[[122 128 109 144]
 [120 115 115 105]
 [128 118 146 112]
 [124 115 137 111]]
->
[[122 128]
 [120 115]]

[[103 101]
 [149 154]
 [149 149]
 [105 126]
 [150 110]]
->
[[103 101]
 [149 154]]

[[131 156 109]
 [152 152 103]
 [133 110 150]]
->
[[131 156]
 [152 152]]

[[145 120 151]
 [147 138 134]
 [118 153 114]
 [145 126 150]
 [145 132 145]]
->
[[145 120]
 [147 138]]

[[130 130 124 110 108]
 [135 150 117 125 133]
 [133 145 122 138 146]]
->
[[130 130]
 [135 150]]

[[153 134 132]
 [129 128 129]]
->
[[153 134]
 [129 128]]

[[ 99 103]
 [157 153]
 [152 108]
 [153 101]]
->
[[ 99 103]
 [157 153]]
---
[[102 139 147]
 [127 101 109]
 [104 126 120]
 [148 124 109]
 [119 112 114]
 [144 136 151]
 [125 134 106]
 [154 116 124]]
->
[[147 109 120 109 114 151 106 124]
 [139 101 126 124 112 136 134 116]
 [102 127 104 148 119 144 125 154]]

[[149 119]
 [132 111]]
->
[[119 111]
 [149 132]]

[[122 128]
 [133 129]
 [152 127]
 [152 129]
 [107 128]
 [112 130]
 [152 128]]
->
[[128 129 127 129 128 130 128]
 [122 133 152 152 107 112 152]]

[[119 110 135 121 136 125 131 121 130 134 133]
 [154 134 141 151 151 130 107  98 105 145 139]]
->
[[133 139]
 [134 145]
 [130 105]
 [121  98]
 [131 107]
 [125 130]
 [136 151]
 [121 151]
 [135 141]
 [110 134]
 [119 154]]

[[134 112 108 109]
 [102 146 140 141]]
->
[[109 141]
 [108 140]
 [112 146]
 [134 102]]

[[136 118 148 154 147 146 100 147 140 141]
 [123 133 126 127 130 129 130 124 123 123]]
->
[[141 123]
 [140 123]
 [147 124]
 [100 130]
 [146 129]
 [147 130]
 [154 127]
 [148 126]
 [118 133]
 [136 123]]

[[120 105 136 147 126]
 [124 112 136 149 131]
 [122 106 136 148 125]
 [135 142 142 131 130]
 [133 142 142 132 119]
 [124 140 131 120 125]
 [125 142 133 120 125]
 [123 104 135 153 135]
 [135 140 141 128 119]
 [134 143 141 129 127]
 [123 112 136 148 133]
 [133 141 141 131 128]]
->
[[126 131 125 130 119 125 125 135 119 127 133 128]
 [147 149 148 131 132 120 120 153 128 129 148 131]
 [136 136 136 142 142 131 133 135 141 141 136 141]
 [105 112 106 142 142 140 142 104 140 143 112 141]
 [120 124 122 135 133 124 125 123 135 134 123 133]]

[[132 134 131 125 157 133 130]
 [157 152 127 150 130 158 122]
 [128 147 152 155 128 156 156]
 [124 127 125 128 155 127 128]
 [132 129 127 132 156 156 131]
 [131 156 128 126 129 155 124]
 [130 149 131 132 128 154 129]]
->
[[130 122 156 128 131 124 129]
 [133 158 156 127 156 155 154]
 [157 130 128 155 156 129 128]
 [125 150 155 128 132 126 132]
 [131 127 152 125 127 128 131]
 [134 152 147 127 129 156 149]
 [132 157 128 124 132 131 130]]

[[147 147 136 140 127]
 [120 117 123 119 133]
 [144 127 116 112 119]
 [119 116 123 120 133]
 [126 139 144 150 140]
 [146 132 120 117 119]
 [147 134 122 120 119]
 [114 122 134 133 141]
 [115 122 133 132 140]
 [125 140 146 151 142]
 [125 139 146 151 141]
 [121 136 146 150 142]]
->
[[127 133 119 133 140 119 119 141 140 142 141 142]
 [140 119 112 120 150 117 120 133 132 151 151 150]
 [136 123 116 123 144 120 122 134 133 146 146 146]
 [147 117 127 116 139 132 134 122 122 140 139 136]
 [147 120 144 119 126 146 147 114 115 125 125 121]]
---
[[125 137 133 114 129 111 147 130]
 [116 132 130 129 138 117 149 134]
 [130 126 125 127 110 139 111 132]
 [124 122 124 146 147 141 127 120]
 [121 140 136 110 113 122 137 135]
 [136 120 125 139 138 141 111 115]]
->
[[136 120 125 139 138 141 111 115]
 [130 126 125 127 110 139 111 132]
 [125 137 133 114 129 111 147 130]
 [124 122 124 146 147 141 127 120]
 [121 140 136 110 113 122 137 135]
 [116 132 130 129 138 117 149 134]]

[[111 110 107]
 [127 120 150]
 [112 152 145]]
->
[[127 120 150]
 [112 152 145]
 [111 110 107]]

[[132 141 146 148 145 114 132 126 127 147 120]
 [141 111 103 113 114 155 106 113 112 107 153]]
->
[[141 111 103 113 114 155 106 113 112 107 153]
 [132 141 146 148 145 114 132 126 127 147 120]]

[[136 130 137 147 129 122 118 129 121 122 138 126 124]
 [126 136 126 116 136 143 149 134 145 143 125 136 141]
 [138 127 138 146 127 122 114 131 119 122 138 129 124]
 [128 128 115 103 126 153 151 120 128 124 147 153 118]
 [132 126 121 117 123 143 134 120 118 117 149 146 112]
 [129 136 138 138 138 125 133 141 145 146 115 121 149]]
->
[[138 127 138 146 127 122 114 131 119 122 138 129 124]
 [136 130 137 147 129 122 118 129 121 122 138 126 124]
 [132 126 121 117 123 143 134 120 118 117 149 146 112]
 [129 136 138 138 138 125 133 141 145 146 115 121 149]
 [128 128 115 103 126 153 151 120 128 124 147 153 118]
 [126 136 126 116 136 143 149 134 145 143 125 136 141]]

[[130 133 141 137 149 130 126]
 [131 133 139 137 148 130 126]
 [129 133 141 137 149 130 126]
 [147 133 113 129 137 127 127]
 [123 128 130 127 117 133 135]
 [133 129 120 125 116 131 135]
 [121 129 144 131 124 133 135]]
->
[[147 133 113 129 137 127 127]
 [133 129 120 125 116 131 135]
 [131 133 139 137 148 130 126]
 [130 133 141 137 149 130 126]
 [129 133 141 137 149 130 126]
 [123 128 130 127 117 133 135]
 [121 129 144 131 124 133 135]]

[[153 119 142 115 146]
 [146 113 136 123 152]
 [141 111 132 127 154]
 [148 114 138 121 150]
 [130 109 125 136 154]
 [138 110 131 130 154]
 [127 108 124 137 153]
 [136 109 129 132 154]
 [150 116 139 119 149]
 [133 109 127 134 154]
 [152 117 141 117 147]
 [143 112 134 125 153]]
->
[[153 119 142 115 146]
 [152 117 141 117 147]
 [150 116 139 119 149]
 [148 114 138 121 150]
 [146 113 136 123 152]
 [143 112 134 125 153]
 [141 111 132 127 154]
 [138 110 131 130 154]
 [136 109 129 132 154]
 [133 109 127 134 154]
 [130 109 125 136 154]
 [127 108 124 137 153]]

[[112 147 144 109]
 [140 122 137 138]
 [132 122 134 129]
 [109 122 126 106]
 [138 146 150 135]]
->
[[140 122 137 138]
 [138 146 150 135]
 [132 122 134 129]
 [112 147 144 109]
 [109 122 126 106]]

[[110 150 135 109 149 129 145]
 [116 147 112 106 109 107 149]
 [109 138 131 148 144 146 115]
 [144 111 116 109 109 108 142]
 [153 109 147 148 144 141 107]
 [147 106 113 117 108 106 138]]
->
[[153 109 147 148 144 141 107]
 [147 106 113 117 108 106 138]
 [144 111 116 109 109 108 142]
 [116 147 112 106 109 107 149]
 [110 150 135 109 149 129 145]
 [109 138 131 148 144 146 115]]
